128 stands for zero in the data rows.
Here are some points:
[ 79  91 126  28 137  82 102 173 103 140 158 102 129 119 164  76 107 148  69 148 137 116 195 110]
[108 101  80 172 142 117 124 134 141  55 159  66 122 174 119  95 183 144 135 147 123 156 131  92]
[146 193 149 123  66 166 103 138 169 102 185 137 140 170 125 154 112 137 106 113 130 151 129 155]
[122 112 114 125 134 103 146 125 121 137 130  74 130 161 131 123 181 174 110 150  65 131 184  50]
[170 107 139 140 101 144 170 100 101  84 131 126 157 120 179 169 137  82 137 122 125 153  83 187]
[139 152 145  83 137 155 130 153 176 144 107 103 112  86 108 109 144 178  88 107 144 159  91  88]
[ 83 172 214 137  80 118 128 163  87 160  97 119 118 103  71  89  58 198 143 101 180 104 134  40]
[108 140 124 165 130 155 110 136 119 110 147 135 111 158 137 144 169  83 177 101 161 138 117 146]
[110 172 144 102 141 128 118 124 131 137 113 143 142 131 171 127 121 115 101 128 136 168 149 141]
[178 126  89 118 114 158 147  96 203 153 143 133 118 147 150 154 127 134 140  99 174 116 138 115]
[160 107  72 133 156 127 152 134  74  88 128  75 170 141 122 101 166 162  87 100  56 140 129  46]
[132 169 138  99 150 148  76 150 155  82 184 104  83 162 115 100  92 158 133  83 148 133 116 124]
[152 173 102 199 100 160  83 100 167 165 124 107  60 126 103 153 135  58 101  95  94 120 117 255]
[146 118 154 128 175  98 113  97  95 132  79 144 198 140 130  51 130  88 163 255 104 115 137  95]
[195 137  69 140 160 138 157 130 147 107 177 149  84 124 192 163 170 130  84 127 123 126  97 184]
[146  97 105 188  65 106 135 117 124 109 163 141 158 113  58 138 122 111 108 104 107 134 163 173]
[104 173 123 103 152 140 109 179 151  80 183 114  65 127 126 127 129 121  99  82 153 131 150 150]
[142 161 162 179 146 159 130 145  90  90 161  98  71 111 124 112 162 157 115 107 155 143 172 148]
[ 94 140 178 134 104 148  70 123 141 106 127 167 151  80 128 109 179 125 110 106 114 114  70 131]
[157 184  97 171 103 157  91  86 186 175  96 160  69 150 140 174 151 131 126 158 240 151  98 244]
[160 128 114 130 149 191 120  98 141 197 144 151  49 147 166 146 127 146 117 102 168 132 116 202]
[ 80 137 151 149 109 141 138 144 140 136 119 161 120  95 120 128 110 127 136 114 174 136  87 104]
[157 105  78 174 139 126 134 148 152  56 149 107 111 143  92 132 181 115 114  72  76  93 142 152]
[120 173 151 135 131 115 168 172  80 112 114 117 169 130  96 110 139 131 126 140 113 102 154  88]
[140 108  68 154 158 116 134  73 123 125  89 150 163 151  95 138 100  71 142 143  92 162 149 172]
[ 64 172 128 122 125 147 124 159 120 141  92 136 123 127 153 112 147 148 119 137  99 120 151  98]
[101  98 120  57 113 108 124 120 119 120 185 123 167  88 146 109 151 107 124 139  76 153 128 102]
[167 107 101 158 111 112 185 133 113  27 178 117 138 102 137 140 158 110 107 117  74 203 110 161]
[144 103  78 129 119 116 149 126 107 134  85 142 173 139 129 105 155 128 154 201 133 104 186  95]
[118 101 168  77 139 100  87 128 128 144  83 170 124 109 109 131 131 101 137 157 150 111 125  99]
[133  83 194 109 143 102 143  90  93 118  80 116 236 113 127 135 128 122 152 194  96 121 158  92]
[108 154 139  44 148 147 128 144 147 178 146 134  90 141 127 141  70 225 118 122 165 113 166  90]
[166 159 106 118 101 118 146 151 138 113 193 142 104  99 153 147 154 127 121  83 128 187  89 211]
[ 84 107 153 122 128 111 193 129 103 134 127 148 158 134  97  96  88 162 151 197  47 149 129  42]
[ 88  48 128 133 121 118 147 126 128 139 145 124 116  94 111  91  85 134 146 161  94 123 116  64]
[101 115 140 172 139 110 170 145 147 125 146 137 134 143  91 135 190 156 107 107  98 127 101 136]
[167 157  68 146 182 157 119 114 182 109 165 180 109 164 167 139 129 163 170 146  89 127 130 218]
[201 154 156 155 158 198 104  96 159 174 124 160 131 169 113 170 145  89 131 133 207 163  87 214]
[123 101  85 142  80  64 163 190  44 102 156 140 137  87 102 134 127 158 141 159  84 147 155 101]
[138 101 162 173 154  72 161 156  63 111  88 107 177  89 118 108 128 133 161 168  45  97 138  46]
[185  74  76 146 143 139 164 114 180  91 156 160 129 101 159 166 112  42  79  60 113 131  92 165]
Here are 10 more points, each followed by its number:
[125 131 147 151 117 136 121 134 148 133  95 105 185 183 103  79 135 117 142 186 121 159 160  94] 0
[ 31  84 190  19  56 101 118 168  95 175 164  54 101 109 130  53  47 188 100 146 167 127 120  33] 1
[152 144 112  75 124 111 137 129 128 137  72 137 123 171 156 188 136  82 124 141 164 123 136 155] 2
[146 132 148 110 160 155 118 136 151 151 149 138 164 105 178  87 105 150 134 165  58  78 119 152] 3
[119 163 140  22 178 120  73 150 189 203 104 136  80 102  93 105  86 142  96 124 178 116 136 121] 4
[205 115  45 207 119 149 163  93 131 105 112 152 138 146 156 199 140 108 148 146 112 170  57 187] 5
[144 164 109 139  99 114 132 146 167 145  97 138 152 131 104 189 138 106 119 104 187 150 107 151] 6
[117 137  93  19 172 159 149 171 172 111 147 153  71 131 148 107 101 161  86 124 155 153 146  75] 7
[192 117  80 211  60 139  84  74 158 104 102 121 154  74 138 199 136  86 152  86 144 177 125 226] 8
[ 70 142 164  28 170 104 102 125 134 103 159  87  97 128  93  53 136 145 118 127  85 129 150  76] 9
Which two of these numbered points are nearest to each point below, looking only along the 8 directions in which the first points spread most? Their numbers follow each, nearest first.
[134  71  96 129 153 107 166 129 120  93 207 133 152 144 144 103 178 133 129 145  93 111 126 102] > 3 0
[ 77  85 121  54 138 108  88 178 103 174 170 130 139 148 135  53 117 175 162 112 109 118 158  58] > 9 7
[143 161 117 176 142  76 183 111  49 117  92 144 185 102 151  90 161 123 177 129 103  75 150  69] > 0 3
[255 120  85 175 115 173 133  82  88  59 150 158 147 133 127 156 114 145  96 101 172 177 113 166] > 5 6
[183 182 124 231 100 159  90 138 130 145 129 101 135 167  94 213 146 120 121  86 166 106 127 134] > 6 8
[128 115 130 111 140 125 136 109 152 165  91 101  92 110 188 154 135 113 135 125 181 147 123 180] > 2 6
[144  81 108  39 152  90 128  88 105 137 112 188 177 100 124  89 155 126 115 191  82  89 171 108] > 3 0
[119 175 108  27 132 150  60 133 203 203 170 107 110 110 124  69  68 130 116 140 215 138 117  84] > 4 7
[ 81  95 169  79 145  74 112 132  51  64 107 124 149 106 120  72 141 136 119 167  94  86 167  22] > 9 0
[ 74 140 205  56 114 142 183 189 101 136 145 112  86  97  49  82  74 188 132  99 167 104 130  22] > 1 9
[161  90  83 132 133 139 136 126  96  92 162 143 168 125 151 121 189  94 132 100 118  75 146 129] > 3 2
[ 71 153 170 144  57 160 161 171 139 119 147 121  90 139  71 155  94 173 152  69 136 133 130 116] > 6 3
[ 72 141 141   0 167 132 128 169 154 194 173 122 111 131 130  56  56 208  90 151 154 174 162 139] > 7 4
[113  88 135 128 112 110 165 135  72  98 130 154 129 151 131 128  78 145  82 120 117 128 152  56] > 3 0
[ 70 132 175  17 131  95 106 167 116 197 115 104 137  95  86  49  77 167 179 151 163  96 148  47] > 1 9
[108 100 165 157 121 115 174 132  77 123  71 137 230 120  98 170 196 116 127 164  34  80 169  89] > 0 3
[148 121 112 104 160  99 134 139 163 108 155 111 103 111 123 130  87 138 136 135 139 140 197  95] > 3 7
[ 74 128 130  32 170 124  73 173 190 183  89  92  94 158 122  62  83 158  94 151 180 165 114 122] > 4 7
[ 47 138 177  69  80  80 116 156 139 130 112 113  94 120 107 154  90 166 104 119 186 117 136  77] > 1 4
[210 138  52 144 119 129  99  86 118  98 179 112 124 138 147 144 149 109 109 135 139 130 117 154] > 2 6
[134 157 121 134 115 135 159 137 163 116 150 117  84 126 142 170 136 115 106 100 144 151  83 189] > 6 2
[105 102 136 126 113  59 148  99  95 120 143 156  98 153 129 104 174 106 113 129 128 140 109 103] > 3 0
[ 67 129 153  22 121 173 121 170 152 184 175 131  52 120 139  72  74 137 163 116 193  92 123 128] > 4 7
[224 146  80 200 139 167 133 118 141 142 128 177 138 127 173 187 148 110 144  93 105 149  64 107] > 5 6
[ 40 129 197  42 109  94 142 145  64 122  90  81 221 137 103  80 134 159 126 177  77 111 140   0] > 9 1
[ 96 127 129 135 116 104 129 131 111  64 131  97  84  98 136 102 126 142 157  79  87 128 114  69] > 9 3
[ 80 130 155  96 119  98 136 129 132 163  95 115 139  80  81 100  27 184 111 115 168 129 150  86] > 1 4
[ 60 121 226 187 108  50 159 110 107 172  95  92 145 139 131 118 133 151 130 144 109  95 131 112] > 0 3
[127 107 129 108 133 101 181 150 144  96 214 113  64 155 156 128 150 128 111 149  91 147 188 165] > 3 2
[213 105  84 128 175 172 140 137 177 134 174 131 115 130 166 167 133  44 120 143 133 117 101 184] > 2 5
[182 162 140 240 126 173 125  63 131 142 120 199 136 120 112 209 117  88 150 108 144  79 118 219] > 8 6
[192  72 117 108 125 144 155 154 155  99 153  96 136 139 150 153 111 122 197 163  90 172 108 136] > 3 2
